128 stands for zero in the data rows.
Some points, each followed by its number:
[ 62  64  31 142  91 137  74  45  54  71 146  84  86  71  59  75  67  51
  69  51 119  76  90  44  93  47] 0
[152 129  72  66 105  62 113  80 118  98  32 114 103  95 111 103 108 138
 110 123 132 107 138  83 130  82] 1
[195 178 133 144 144 142 123 144 165 145 128 126 118 126 160 118 153 173
 160 174  96 119 135 137 126 147] 2
[131 126 109 140 197 129 139 138 113 133 160 130 131 142 135 130 124 117
 145 118 122 135 171 112 142 120] 3
[112  97  71 105 107  77 133  84 102 113 111 154 128 124 123 132 100 111
 103 103 126 122 145  85 121  89] 4
[105 105 112  97 120 103 122 116  99 132 124 130 115 123 112 129  99 103
 129  97 186 138 119 122 134 131] 5
[135 130 146 121 128 113 132 148 117 120 162  90 122 113 127 109 143 124
 125 112  96 110 129 118 105 116] 6
[128 114 148 134 202 123 169 144 122 157 150 169 157 134 114 153 112 127
 168 119 153 151 208 159 181 153] 7
[137 137 132 139 104 137 109 107 148 126 148  92  77 108 129 115 128 148
 147 151 106 105  98 125  98 129] 8
[133 109  94  80 116  72 107 107 114 119  59 104 100 122 128 120 125 124
  97 109  90 112 111 103 101  99] 9
[ 61  70 130 166 107 161  88 103  64 114 144  94  81  73  62  83  65  67
 119  58 138  86  78 131  89 127] 10
[100  89 132 102 110 122 117 109 116 110 106 127 129 126 113 100 102  94
 121 105 121 116 130 109 132 101] 11
[132 132 132 151 109 154 136 143 142 144 115 134 120 135 129 149 138 121
 148 138 148 149 153 119 156 127] 12
[116 120 106 155 114 146  76 109 123 108 136  82  72 129 138  92 130 115
 108 119 116  95 105 102  93 106] 13
[160 153 148 153 110 133 166 137 146 133 136 182 162 163 162 153 172 165
 138 148 146 155 121 148 142 142] 14
Which five points above are nearest to each new point by angle, seen from the average point of the numbered points? Their numbers follow each, nearest first.
[ 95 104 136 149 121 161 108 173 113 145 123  99 120  87  84  98  82 101
 132 118 146  97 146 163 125 168] 10 7 12 5 6
[ 99  98 102 100 154  98 118 130  96 104 137 124 114 100 105 115 108  91
  90  89 122 117 132  93 114  82] 0 4 11 10 9
[113 132  83 118 148 125 144  76 102  99 106 140 126 131 126 128 133 113
  97  99 141 121 174 107 147  98] 4 1 3 7 0
[138 130 125 111 129 112 131 129 128 148 106 124 157 135 147 139 134 145
 149 141 144 132 128 130 125 120] 14 2 12 7 3
[138 129 114 125 195 115 134 136 143 146  99 145 123 111 114 129 132 145
 149 158 172 127 167 127 149 130] 7 3 12 2 14
[123 141 147 113 103 122 130 126 132 120  87 137 124 136 118 149 141 135
 127 134  99 146 126 171 144 162] 14 12 2 7 8
[125 116 118 146  94 138 115 144 122 116 117 112  99 121  92 127 101 119
 110 122 138 113  88 122 105 133] 10 8 13 0 5
[141 137 137 123 116 120 130 131 133 147  69 112 102 111 140 115 141 150
 129 132 110 113 101 139  88 145] 2 8 9 14 6
[ 99 114 104  84 142  91 122  91 117 113  76 131 135 105 104 118  99 100
 117 114 157 124 115 105 141 104] 1 5 4 11 9
[ 83  82  85 111 100 110  80  76  83  91 126  97  82  89  88  73 100  67
  97  77 101  75 110  80  87  89] 0 10 13 11 9
[118 111 121 137 124 115 137 137 107 117 110 130 117 134 129 141 132 113
 109 112 153 144 115 123 131 106] 14 12 5 7 3
[ 78 117 134  89 109  92 116  96 117 137 134 128 120 108  99 111  97 109
 127 113 130 111 117 128 131 149] 5 11 10 4 0
[124 106 136 145 103 112 136 134 124 133 137 158 136 106 103 128  85 134
 127 134 105 123 122 134 115 128] 14 7 12 2 8
[140 125 104 102 124 105 106 111 129 116  98 112 111 115 119 119 103 131
 123 121 135 127  82 116  87 104] 9 1 8 13 5
[126 122 122 101 109  94 146 126 145 134  81 162 145 121 147 137 141 128
 129 137 134 131 163 129 163 138] 14 12 7 2 1
[127 110 103  76 133  81 160  87  97  78 135 162 168 128 133 138 116 101
  84  94  93 142 120 103 174  93] 4 11 1 9 5
[123 146 123 112 171 116 146 143 107  93 150 159 152 125 139 143 140 123
 104 110 180 138 157 102 135  97] 3 7 14 12 5
[109 124 159 143  82 160 101 177 107 109 136  79  92 110 120  94 112 129
 110 118 135 109  95 164 110 165] 8 10 13 6 2
[106 106 109 139 119 126 135 111 117 111 105 138 119 137 111 113 111  88
 108 120 145 114 178 120 146 106] 11 4 7 12 5
[105 130 141 152 187 159 100 123 127 127 152 145 108 132 105  96 127 123
 138 134 151 118 160 155 146 154] 7 3 12 2 14
[155 177 159 138  91 163 120 168 157 126 174  58 140 198 181 158 171 166
 123 135 151 171  53 154  48 149] 14 8 2 6 12
